rotation ticks, each row followed by its count of ticks
The counts run from 0 to 220.
[ -2 -29  40  34  -6 -12  -6  17 -11  -3 -17   2  18  28   1  -5 -50  30
  26 -14 -39 -11  -5  23   8 -48   9   3 -53  14  38   4  14   8  28  -3
  50  15   4  26 -16  -6  -1]  198
[ 22  14  11 -59 -12   9  -5 -20  -1 -44 -13  -5  18 -41  56   4  -4  -8
   9   4 -21 -38 -24  -9 -26 -34  21  -6 -22 -14  19  12 -12  34  -3 -31
 -35  21  25   7   4  -8 -10]  150
[-27 -15 -23  11 -18   4   8 -10 -47 -15   8  13  55   1 -11  -5 -19  33
  39 -38   2  -6  -4  19  48 -28 -14   5  -4  28   9  15  33 -31  -2  26
  41  10  -7  29  28  -2 -21]  96
[-34 -29  -4  51 -15  42  22  -1  -9 -20   6  -2   1  24 -29 -40 -19   7
  -7   8   8 -24  10  14   8 -41 -19   4 -20 -24  22  11  10 -23  47 -28
  25  13  22   2  -3 -36 -38]  190
[ 14 -19 -22  15   7 -33  -3  27 -19  21 -38   4  22  39  -8 -25 -29  26
  14  18 -34  16   6  -5  -1 -62   6  -1 -24   9   7 -13  -2 -18  28  -2
  67  21  15   9 -25 -21 -14]  86
[ -4 -39  55 -27 -27  31 -11 -17 -16 -59 -15   4   5 -41  28   5 -26 -11
 -25  -7   3 -35 -40  12  -8  -7  20 -17  -3 -35  16  10  -5   8 -20 -27
 -21  24  -7  19   3  -5   7]  30
[-25 -30 -30  47 -16  33  13   6  -7 -23  -8   0 -14  17 -37 -39 -14  18
  -9  15  11 -22   5  10   5 -38 -30  -1 -21 -25  18   8   6 -24  43 -39
  23  23  17  -1 -12 -43 -29]  188
[ 26 -16 -39  35  17   6  11  12 -12  22  -5  21  17  22  14 -44 -16  59
  17 -12 -20 -16   5   5   1 -31 -27  13   7  -3  16   2   7 -48   0  27
  63   4   9  29  -3 -19  -4]  206
[-12 -42  43  -4 -25  57  -4 -34 -23 -48 -12   6  19 -34  17  -9  -4  -9
 -46  -9  29 -16 -17   1   8   7   9 -21  37 -45  -1  12 -19 -16 -21 -19
   5  11  -9  -4  -1   0   6]  26
[ 10 -19  -1 -30 -20  31  -8 -39 -25 -24 -37   8  25 -25  37 -18  16 -14
 -39   4  26  -9 -13 -23   7 -11   2 -11  54 -44 -27  -9 -41 -24 -24 -23
  20   8  16  -8  -2   3   3]  139
[-35 -16 -34  31 -13  43  13   6  17 -17 -18 -15  -5  30 -34 -43  10  13
 -12  35  20   4 -14  -3  -3 -27 -17   6 -29   5   2   8  10 -38  42 -29
   8  25  20  -5   4 -39 -35]  72
[  3   9 -18 -11 -31  30  29  22 -46  18 -36  -7   6 -30   8  -5  30  -2
  -4 -37   4   5  -2  38  21  11 -26 -22  -8   5 -30  25  13 -30 -48  -9
  25  44   3   9  16  22  25]  117
[ -9 -21  32 -48 -25  42 -12 -38  -5 -59  -1   0  38 -34  43   7 -21  -8
 -17   5  16 -16 -44  -4  -7 -10  21   0  21 -16  -3   6  -8   3 -22 -19
 -30  13   5  10  13  -9 -12]  145
[ -7 -15  31 -52 -25  35 -10 -36  -6 -63  -1   0  34 -38  44   9 -22  -7
 -10   4   9 -22 -45  -4 -11 -14  22   1   6 -14   5   8  -6  10 -21 -23
 -36  15   6  13  14  -9 -12]  146
[-18   9  -5 -20  15  26 -14  -4  10 -18 -10 -31  28 -53   2  -7   3  61
   5  25  39  -2 -31 -14 -12  15  -4   8   3  23  30  37   3   4  16 -46
 -27  43   6   1 -14 -18  16]  164
[ 26  10 -27   2  -1  43  17  10 -22  -1  -6  21  27 -10  23   9  19  28
 -13 -29 -30  17  10  32  19  10 -10 -18 -28  33 -20  24  27 -31 -61  26
  31  26 -14  -6  -1  12  18]  112
[-15 -42  52  -9 -27  54  -7 -31 -20 -56 -11   5  16 -34  20  -2 -14 -11
 -41  -7  26 -19 -28   4   6   5  11 -18  28 -42   4  11 -14 -10 -23 -20
  -2  13 -10   3   0   1   8]  27
[ -3 -18   6  40   6  17 -33 -11  22 -37 -25  -1  13   1 -23  -2  -7  47
 -28  20  -4  19  17 -27   6  -2  20  -2 -51  24  33  12  -3   4  42 -29
  22  21 -13 -37 -45   2   6]  179
[ -1   4  28  -6  28  36 -28 -34  14  -5 -26 -13  31 -25  38 -16  11  64
   1  19  25 -24 -48 -11   5   7  -3   0  22   3  35  34 -22  10  -4 -25
   1   6  16  18 -17 -13  33]  45
[  1  16   4  -8  -4  29   4  -8  32 -21 -15 -16  -9 -17  17 -49  18  24
  12   6  13 -27  -3 -50 -40  -2  20  33 -20  12  42  18  -3 -22  67  -9
 -33  11  20   9  17   5 -21]  55
[ -3 -24 -42  21  19   6   6   1 -29   8   4  20  49  28  -5 -31 -24  48
   6   6  -5  11   8   0  21 -38 -12   8  13  12   0  -2  15 -47   3  26
  64   5   6  13   0 -31 -29]  91
[-20 -16   1  27 -29  18   6  -8 -19  -6  -4   7  35   2   4 -13  -4  38
  42 -56   4  -9 -17  12  30  -4 -21  13  -7  30  18  22  24 -45  -5  34
  34   3 -14  42  36  29   5]  213
[ 33  -6  -9 -35 -14  -2 -20 -26 -35 -15 -57   8  14 -35  39 -15  29 -11
 -37   0  11 -18   9 -18  13 -11   1 -14  24 -43 -29 -16 -34 -15 -33 -25
  33  18   9  -8  -2   4   9]  136
[-19 -15   2  20 -38  13   8  -2 -19  -8 -10   4  25  -3   5 -10  -3  32
  46 -62   0  -9 -22  13  27  -8 -18  12 -15  31  15  20  22 -39  -3  31
  29   7 -18  40  34  34   6]  214
[-39 -31  27  54 -13  43  20  -6  -6 -19  10  -6  17  31 -19 -31 -26   5
  -1  -3  -1 -19  10  19   9 -40  -5   5 -28 -12  31  15  15 -14  47 -17
  31   6  20   6   0 -27 -37]  192
[ -9  14  -8  -8  -9  12   8  10   8 -23 -13 -32  -6 -45 -10 -36   9  17
   9   7  22 -18  16 -39 -36  -2   9  23 -22   6  41  23   4  -8  71 -40
 -30  35  14 -11   4  -1 -20]  170
[ -4   9  -4 -24  -6  16  -1   0  19 -20 -24 -23 -14 -36  11 -43   7  38
  24   9  25 -35 -33 -36 -37  -3   3  27  -3   4  37  20  -5 -16  50 -25
 -39  25  18  32  17  -6  -1]  52
[ 45 -14 -12  -9 -11   4  -6  -3 -36 -18 -37  11  -6 -54  17 -18  27  -6
 -48  -9  -1 -20  36  -9  -1   6   0 -26   7 -50  -8  -3 -20 -24 -30 -19
  31  29 -12 -24 -11   7  12]  19
[ 31 -19 -37  31  15  -3   8  19  -9  26 -12  22  14  22  13 -42 -22  58
  20  -9 -27 -17   6   3  -2 -39 -22  11   0  -2  15  -1   4 -40   6  20
  64   6  12  30  -8 -19   0]  205
[ 21  10  32   0  36  46 -16 -38  18  -3 -19  -3  29 -10  58 -23  18  45
 -13  22   3 -27 -24 -18  -7  -6   9  -6  21 -15  34  28 -33  13  -4 -16
  13  -7  26   1 -23 -10  22]  42
[ 49 -12 -11 -15  -9  -4  -7   5 -38 -20 -40  12  -7 -58  19 -16  25   0
 -47 -11  -8 -18  38  -8  -5   7   1 -25  -5 -43  -8  -4 -14 -21 -34 -18
  31  35 -18 -22 -12   9  14]  18
[ 31 -10  54 -40  -6   8 -17   0 -28 -19 -29   2  21 -34  42   5  -1 -13
 -44  -8 -18   3  23   2 -12  19  40   3 -27  -5 -19 -18  18 -27 -45   8
  20  32 -16  -4  18   8  -5]  129
[ -2  -8  19 -22 -42  38  45  30 -40  18 -33 -15  -1 -21  13 -23  10 -37
 -15 -33   9  14   3  19 -14  11   0  -1  18  -8 -34  13   3 -50 -21  -5
  18  42   9   9  24  33  14]  121
[ 18  12 -28  -4 -12  35  17  11 -34   6 -20   9  19 -22  16   7  28  21
  -6 -33 -17   8   4  40  30  16 -23 -24 -24  26 -25  26  25 -30 -64   8
  30  35  -8  -1   8  12  22]  114
[ 14 -15  61 -33 -17  34  14  15 -28  -7 -18  -4  16 -21  34  -8 -11 -29
 -40 -16  -7  17  17   5 -27  22  40   8  -5  -4 -25  -7  20 -45 -31  13
  15  33  -8  -1  24  20  -7]  126
[ -6 -37  37  -1 -24  57   0 -33 -24 -42 -14   7  19 -34  18 -15   3 -11
 -51  -8  28 -16 -10  -2   9   8   4 -22  41 -50  -3  12 -24 -24 -22 -20
  13  10  -9 -11  -4   5   7]  25
[-24 -15 -49  28 -15  28   0  10  24 -16 -38 -13 -15  21 -34 -38  13  27
 -10  38  19   7 -22 -10  -3 -23 -22   1 -30   8   0   7   2 -35  40 -37
   5  31  16  -7  -9 -31 -17]  70
[-27 -14 -24   8 -27  -1  10  -7 -48 -15   4  13  49  -2 -11  -3 -19  28
  45 -47  -2  -4  -6  16  42 -33 -14   3  -9  29   9  17  28 -25   3  21
  36  12  -8  33  26   7 -18]  97
[-19 -12 -22   0 -43  -9  18   4 -49 -14  -4  12  34  -4 -10  -4 -26  13
  51 -58 -14  -5  -8   9  30 -40  -7   2 -14  27   8  17  20 -20  10  20
  26  15  -6  33  24  28  -9]  99
[ -7   2  22 -11  22  30 -28 -29  14 -10 -30 -16  28 -30  32 -15   7  66
  10  18  30 -23 -51 -11   4   9  -6   4  18   5  35  34 -19   9   0 -30
  -7  11  11  25 -10 -13  34]  46
[ 24 -14  60 -39  -8  16  -9   4 -28 -17 -23  -2  19 -30  39   2  -4 -19
 -45 -11 -15   9  20   3 -17  21  44   6 -23  -1 -20 -14  22 -34 -44  12
  16  31 -15  -4  21  11  -8]  128
[ -8 -22 -38  21  15  10   5  -5 -31   2  11  19  55  23  -6 -27 -24  49
  11  -1  -2  11   8   5  27 -33 -11   8  14  15   3   1  22 -46   0  29
  61   7   3  17   6 -31 -29]  92
[ 32   7 -27   3   0  44  20   9 -16   0  -1  28  28  -3  27   5  11  29
 -13 -28 -39  23  10  27  14   9  -2 -14 -27  34 -21  21  25 -35 -59  32
  32  22 -13  -8  -4  15  14]  111
[ 11 -14  -8   1 -57   0  19  26  -7  -7 -31   9  -8   0  11 -15  -8   4
  42 -62 -29  -1 -24   1  -8 -16  -2  10 -33  28   1  10  12 -42   4  28
  15  17 -15  36  28  53  12]  218
[ 11 -25 -43  19  18  -7   4  13 -22  17 -13  17  37  37  -5 -35 -27  42
   6  16 -20  15  10  -7   7 -50  -4   5   6   8  -1  -9   5 -41  14  17
  68  12  13  11 -15 -29 -22]  89
[-30 -30 -20  51 -14  40  20   4  -8 -22   0  -1  -6  21 -34 -42 -14  11
 -10  11  11 -26   8  10   8 -40 -23  -1 -20 -23  22   9   7 -23  45 -35
  23  18  21   2  -8 -40 -34]  189
[ 11 -12 -30  37  13  24  12  -3 -11  16   5  18  31  18  13 -41  -7  60
  21 -23  -5 -15   5   7  14 -19 -28  15  16   7  14  10  14 -54  -4  32
  60  -5   4  30  12  -9  -6]  208
[ -1  -6  22  37   7  25 -24 -13  23 -33 -17  -5  15  -2 -14 -12   2  33
 -26  14  -2  18  33 -40  -5  -2  32   9 -45  24  39  15  -3   1  56 -23
  15  14  -4 -41 -37  12  -4]  177
[ -9 -31 -46  39 -11  12 -11  10   0 -32 -29   1 -17  -1 -45 -22 -11  41
 -18  24   8 -13  -4   0   9 -27 -27  -9 -35  -9  16   5   4 -13  32 -48
  20  36   2  -7 -31 -39  -6]  185
[ 44  10  27 -19  17  29   0 -20  12 -12 -18   7   2 -14  66 -33  12   7
 -18  16 -28 -48  -6 -15 -32 -30  17 -11  -1 -43  30  13 -33  17   2 -17
   1   2  34   2 -16 -14   3]  38
[ -1 -11  17  36   7  21 -31 -12  23 -37 -20  -1  16   1 -19  -7  -3  39
 -29  17  -4  20  25 -33   2  -2  28   5 -47  26  36  13  -2   2  48 -26
  17  17 -11 -43 -42   5   1]  178
[ 25 -25   1  26   5 -28  -5  29 -12  15 -28  12   8  25   5 -17 -44  47
  26  -8 -48 -12  -6  13  -2 -53  -5   5 -37   5  26  -2   6  -5  17   1
  56  19   7  32 -22 -11   9]  201
[ -2 -11 -25  -6 -50  -7  32  20 -41 -10 -10  15  21   1  -2  -8 -29  -2
  49 -61 -28   3  -7   2  12 -46   0   3 -16  26   4  15   9 -21  16  25
  24  17  -3  28  16  42  -2]  101
[ 16  -8 -26  -7 -46   5  41  26 -30  -6  -9  24  13   7   6 -12 -27  -7
  35 -57 -44  11  -2  -5  -7 -45   9   2 -14  25  -2  12   3 -29  13  33
  23  15   0  19   6  47   1]  103
[ 25  -8 -10 -33 -17   7 -15 -32 -30 -15 -52   9  15 -30  37 -17  24 -12
 -35   4  18 -16   2 -22   8 -13  -2 -16  36 -44 -28 -14 -40 -19 -29 -27
  30  13  12  -8  -2   3   9]  137
[ -2   1  -2 -16 -39  32  39  28 -46  22 -40 -12  -4 -27   9 -17  23 -23
  -5 -38  10   8  -1  28   3   9 -17 -14   7  -3 -36  18   7 -42 -33 -11
  21  45   7   9  21  30  21]  119
[  1 -15  -3   4 -56   1  17  19 -10 -10 -28   6   2  -2   7 -12  -8  12
  45 -62 -19  -2 -23   5   1 -16  -7   9 -29  31   5  13  15 -41   3  31
  15  15 -18  40  32  52  12]  217
[-20   9  -9 -19   9  20 -10   0   7 -21 -13 -33  20 -58  -2 -11   2  55
  10  20  42  -7 -27 -16 -14  16  -5  13  -2  19  31  37   7   3  25 -49
 -33  46   6   5  -7 -17  10]  165
[ -2   8  16  20  -3  27   0  -6  18 -25  -7 -15   5 -15  -6 -31  12  16
 -14   8   5   2  40 -50 -26  -6  32  19 -33  11  43  18  -3  -8  77 -25
  -4  15  10 -37 -17  14 -20]  174
[-20 -32 -41  44 -13  24   8   7  -2 -25 -16   0 -16   9 -41 -37 -12  24
 -12  19  12 -22   1   5   8 -36 -32  -5 -25 -23  15   4   3 -23  38 -42
  21  29  14  -4 -17 -45 -22]  187
